Each row is where one point has got to under a steady rotation. How many steps took it there?
The counts run from 0 to 187.
[137 155 102 154 150 162 156 103 145 158 118 140 112 122 139 115 117  89
 170 150 179 138 163 155 133 173 137 121 132 109  96 155 102 154 130 153
  90 132  89 174 152 128  88  76 129 117 115 160 135 153 123 104 111 104
 145 158 105 172  64 132 108 101 100 121 179 109 127  81 141]
48
[ 71  93 122  93 158 139 144 110 139 102 150 134 142 138 140 122 135 118
 115 129 104  97 104 128 148 131 114 135 139 112 159 131  58 126 116 112
 113  60 105 121 160 140 163 175 113  89 188 128 116 124 131 112 135  29
 116 134 128 122  87 141 145  87 192 150 133 116 113 116 155]
91
[ 96 118 132 114 135 185 161 101 132 137 144 170 125 127 117 131 168 113
 168 143 168 125  94 135 140 119 147 171 147 114  94 134 125 110 124 137
 105 120  75 101 130 136 111 115 123 121 141 122  99 126 105 122  69  73
  94 120 134  90 111 116 164  73 156 121 124  46 173 137 130]
152
[146 167 161 118 115 163 194 134 131 188 181 145 146  86 132 136 117 144
 112 167 145 104 145 174 167 144 124 101 123 100 120 112 130 122 155 191
 115 138 156 154 159 118 104  87 116 119  88 165  93 128 158 123 122 109
 110 156 124 145  95 127 109  89 161 119 143 126 138  83 182]
33
[ 83 191 156 139 145 143 198 122 124 145 172 134 165 115 161 117 144 141
 142 126 103  88 149 134 193 142 107 128 111 140 133 108 123 148 149 192
 116  82 123 104 169 119 138 168 153 107 142 150  94 135 130 155 140  64
 128 112 149 156 121 121 130  97 172 135 123 128 110  79 100]
85
[144 114 156  71 106 150 191 117 125 116 135 139 171 144 133 130 148 138
 133 141 112 109 103 143 152 117 115 143 101 144 114 114  68 156 130 121
 106  81 105 113 112 108 116 103 129 132 156 149 114 174 166 138 121  58
 121  94 158 160 150 137 164 114 154 129 118 122 114  85 187]
138
[141 160 140 136 152 125 186 133  81 208 180 161 143 127 117 130 145 147
 148 149 160  95 129 113 150 145 163 143  90 142 100  89 108 133 133 188
 134  72  66 104 130 142 104 104 151 127  87 144 125 155 121 134 126  87
 125 113 141 146 140 145 137 118 129 110 147 132 111  96 176]
132
[173 149 122 116 153 103 195  93 198 126 129 153 161 126 138 120 126 127
 148 147 159 144 146 119 114  66 181 140 140  99 118 144 113 108 104 153
  61  87  90 156 132 120 112  93 138 130 125 120 168 135 108  88 120  84
 122 136 141 155 112 169  96 103 100 158 136 115 135 112 155]
124
[ 99 109 134 103 137 114 164  92 182  86 136 124 139 141 155 111  73 108
 121 150 138 140 151 138 139 114 137  84 143 103 117 157  87 137 101 140
  83  76 108 154 162 130 132 130 112 102 125 129 150 116 146 112 160  41
 131 154 144 157  93 151 126  95 131 179 122 152 109  65 146]
93
[119 177 100 112 125 119 108  98 136 151 143 137 131 109 131 109  85 105
 214 124 172 167 125 130 126 114 135 149 137 136 122 127 135 129 115 138
  76  99  26 130 134 132 150 132 132 119 157 118 141 133 137 103 150 105
 123 119 134 147 107 190  71 106  96 142 133 141 126 147 157]
72
[133 147 141  88 117 151 155 116 134  99 120 146 120 144 122 141 123 120
 126 151 139 109 138 113 175 174  97 156 125 164 120 129  46 132 149 141
 142  80 151  86 129 135 155 122 160 127 176 132  79 123 145 121 162  49
 132 116 135 123  90 119 134  73 159 142 127 164 124 138 197]
61
[141 131 154  96 145 118 201 129  96 153 125 133 141  97 177  65 148 149
 154 148 150  71 107 174 126 134 130 118 137 102 141 132 110 140 128 131
  97  83 142 137 137 151  71 128 125  99 159 112 127 140 192 125 106 109
  99 134 117 175 149 110  97 123 167 115 176 132 118 104 156]
141
[131 177 109 132 114 152 164 107 166 168 121 132 150  86 155  91 126 119
 158 128 132 131 117 193 122 138 125 120 152 114 154 150 122 130 141 146
  66 125 131 151 163 132 104 131 134 118 160 115 122 133 142 106 152 117
 101 138 102 171  84 169  53  82 148 133 161  88 140 107 140]
171
[ 91 137 137  98 137 110 138 141 118 126 170  99 121  96 157  84 126 123
 131  98 120 144 120 161 167 137  89 112 142 137 182 129 121  92 120 115
 112 103 139 148 153 125 166 172  80  73 184 136 108 113 174 103 123  76
 102 150 160 145 102 144  76 106 188 145 130 130 102  88 154]
89
[ 96 170 135 118  77 151 166 138 142 143 163 131 149 162 139 143 154 111
 162 158 120 121 165 118 207 133 123 153 117 148  95 120  73 135 138 141
 123  76  87 114 134  96 140 100 140 139 128 174  93 168 118 127 154  73
 110 121 153 118 117 166 143 120 135 126  97 123 119 130 152]
184
[ 57 178 140  88 149 110 156 151  52 150 175 164 122 140 104 102 105 124
 152 129 141  85 147 116 135 148  88 166  95 148 128 124 116  94 145 162
 143 114  77 132 143 130 143 128 127 104 163 128  80 122 140 114 138  83
 135 126 103 144 111 138 126 117 112  91 133 121 131 112 145]
81
[ 89  92 131  90 143 139 151  90 169 109 135 139 157 141 148 134 102 107
 112 133 125 119 130 137 136 123 127 126 138 114 131 126  63 123 112 121
 100  58 107 132 161 117 141 142 122  88 149 117 127 128 129 112 156  27
 133 124 134 145  93 146 153  86 155 170 112 156 119 104 154]
92
[113 177 104 119 122 149 148 104 138 164 128 135 142  73 144  80 127 128
 170 115 149 106  98 178 119 131 110 147 158  98 161 151 108 123 122 134
  72 115 122 139 161 148 119 132 144  88 159 107 122 138 124 102 131 119
 102 133  70 142  89 163  55  94 161 111 173  93 131 130 140]
172
[ 95 173 117 112 185 131 140 131 139 121 156 164  96 123 123 114 139 111
 166 118 126 119 140 119 139 158 129 180 135 136 152 113 109  81 138 124
 121 108  73 102 154 128 186 134 140 103 187 111 123 133 113  88  95  79
 143 123 114 119  92 122 107  97 143 144 164  78 153 172 108]
75
[118  96 109  87 162 157 168 142 120 124 118 184 107 125 158 121 143 115
 146 147 150 102  96 161 147 153 139 162 146  78  88 119 112 129 140 134
 144  68 105 113 146 165 132 166 149 114 155 128 111  95 157 162  93 107
 115 121 132 134 101  89 144 117 193 152 141 144 125 163 186]
14
[130 173 149 142 117 155 176 101 119 154 132 121 135 129 136 116 144 132
 187 157 155  80 138 136 193 143 113 145 137 174  99 126  84 139 147 167
 118  85 135  81 140 110 117  91 156 145 134 139  88 180 112 127 142  80
 114  99 114 128 124 149 125  75 127  91 146  93 149 106 130]
55
[167 114 132 131 148 165 150  93 154 144 113 155 133  94 146 126  96 101
 143 144 171 161 132 145 146 136 164 127 125  91  92 144 155 133 153 178
  78 108  75 154 148 140  90 130 134 135  98 154 142 127 172 151 109 113
 131 132 155 178  95 114 122 116 140 175 132 149 136  98 174]
17
[162 160 128 109 184 140 227 161 146 153 145 171 102 133 121 143 166 123
 130 152 124 131 154 111 172 131 157 133 108 102 101 107 132 103 118 179
 139  96  79 125 147 115 135  90 144 108 114 162 134 125 106 126  83 111
 129 145 148 145 121 105 131 132 148 138 161 103 123 122 137]
130
[ 60 157 106 112 131 137 181 147 110 162 163 148  99 171 118 127 174 107
 163 139 147 119 174 131 195 157 108 160 127 124 127 112 103  94 153 141
 138 121 104 140 119 132 116 103 129 122 148 179  80 125 106 116 101 104
 103 142 134 108  85 123 114 102 170  97 132  84 152 148 125]
182
[ 83 141 104  86  87 150 124  99 140 114 112 147 114 158 124 125 118  93
 159 150 158 170 140 126 161 113  89 165 142 111 133 146 136 105 164 122
  95 116  77 153 130 146 146 132 115 127 203 154 114  99 160 147 134 101
 110 127 143 140  73 108 102  95 156 152  83 163 124 143 177]
67
[123 176 151 140 128 165 188 116 137 126 107 128 120 139 140 110 169  95
 177 142 129 116 160 131 200 145 113 141 144 165 107 131 101 133 147 172
 109 116 127  90 135 109 126  89 149 129 135 151  88 175 109 125 111  88
 127 114 132 139 115 123 127  78 131  95 148  64 141  99  99]
54
[132 176 128 116  80 122 176 115 144 145 150 108 130 152 156 136 132 119
 176 170 131 150 190 134 208 131 109 109 117 161  96 121  92 152 139 170
 107  93 108 121 133 100 134 106 136 134 122 177 103 174 135 124 153 117
 105 130 182 154 109 185 117 124 128 119 112 112 121 102 141]
185
[161 136 120  99 150 149 192 146 132  96  97 143 126 143 132 126 132  90
 109 128 113 154 111 118 177 100  79 122 119 102 118 139 128  93 145 168
 132  98 125 142 125 113 174 140 134 128 136 150 105  73 161 163 117 104
 135  92 149 168 113 105 115  81 182 146 136 163 118  98 173]
114
[140 139 100 126 133 136 125 123 128 140 139 121 156 117 117 106 121 113
 134 111 170 176  74 134 139  67 129 121 160  93 164 145 150  84 121 149
  80 121  89 169 119 140 128 127 108 108 139 141 140  87 163 104 122  94
 114 122 140 164 121 138  57  86 158 155 137 153 132 114 203]
119
[114 141 111 100 103 172 170 129 117 131 121 123  85 163  79 128 156  79
 177 128 149 167 144 136 163 139  85 143 126 129 107 147 113 105 125 125
 123 133  85 146 109  99 147  64  96 126 166 174 102 144 136 122 112 102
 126 103 112 144 104 144 136  82 123  82 114  91 156 113 128]
52
[ 48 111  85 108 176  95 136 119 104 133 122 134 123 144 152  67 116 108
 160 131 188 110 125 119 126 126 118 141 157  62 120 157 119 110 107 140
 118  97  66 174 160 157 103 165 131  70 141 108 129 109 129 123 140  89
 117 149  91 130  98 154 110 115 139 129 137 143 133 134 150]
96
[157 122 108 105 145 119 175 100 191 124 126 164 181 155 115 133 132 124
 137 146 149 150 116 114 126  72 168 152 138 101 116 135  87 111  95 145
  71  70  75 129 127 113 124  98 143 137 135 119 144 132 111 109 124  66
 130 107 133 135 120 158 124 103 133 163 132 118 133 119 172]
123
[ 94 127 125 102  87 194 155 106 142 115 107 145 178 134 123 125 150 121
 131 136  97 117 101 163 138 128  96 161 119 117 134 127  99 145 158 135
  81  89 104 130 134 114 131 133 145 137 162 129 102 147 126 158 134  78
 125  76 117 137  79 132 138  71 175 132 123 120 142 120 164]
168
[163 203 145  98  94 133 162 122 105 152 143 112 117 114 109 108 118 121
 200 151 172 125 135 142 176 130  68 116 136 179  99 127  99 113 131 139
 125  93 131 104 119 116 151  88 119 123 162 146  99 152 177  96 169 106
  96 121 122 153 116 164  80  83 118  95 118 145 137 120 178]
57
[ 97 122 112 129 176 143 112 113  78 183 131 172 144  97 137  88 123 132
 174 111 197 139  88 146 110 153 164 168 129  90 119 130 155 121 154 146
  98 123  71 141 144 177  95 124 138 123 122 130 120 140 165 126  62 103
 130 123 116 153 106 121 113 109 147 127 153 110 153 130 171]
19
[155 149 124 146 160 162 201 133 160 114 108 148 161 123 156 120 145  98
 105 140 116 132 113 140 190 100 123 122 120  94 141 125 119 105 147 184
 129  72 138 140 141 136 142 149 153 125 136 156 119  94 130 163 120  97
 149  98 142 167 104  95 103  89 201 149 151 154 106  86 172]
115
[157 122 181  66 128 142 214 141 157 113 142 127 122 136 129 140 154 124
 128 143 136 157 119 128 179  82 133 118 139 122 115 126 124  95 126 142
 123 102 129  93 116 113 134  93  88 112 151 151 111 133 151 114 104  56
  87 145 180 134 139  92 145  94 166 134 110 104 142  99 159]
7
[115 112 138 116 195 127 151 129  85 109 138 124 113 148 121 119 169 126
 142 104 137 128 118 104 152 131 109 161 143 141 116 101  79  77 115 148
 151  84 112  99 125 134 165 123 147 132 113 142  88 145 137 104  93  52
 141  94 136 110 103 136 127  97 157 110 143  75 165 122 145]
106
[144 162 100  94 121 184 167 135 209 123 130 151 104 123  95 145 123  93
 126 143 127 158 138 146 142 140 109 129 151  97 123 162  88 107 102 126
  95 115 100 152 139 108 159  89 112  97 179 137 123 117  98  91 136 101
 117 154  98 129  76 143  97  75 151 141 149 124 131 140 143]
175
[115 105  94 105 138 140 174 120 167 123 132 152 166 142 110 136 155 113
 130 131 153 132  89 108 125  76 160 168 146  97 136 115  88 109 107 136
  90  73  74 120 125 129 135 129 154 132 171 121 149 103  90 111  96  45
 118 101 126 117 109 142 125  93 163 160 148 104 140 139 180]
122
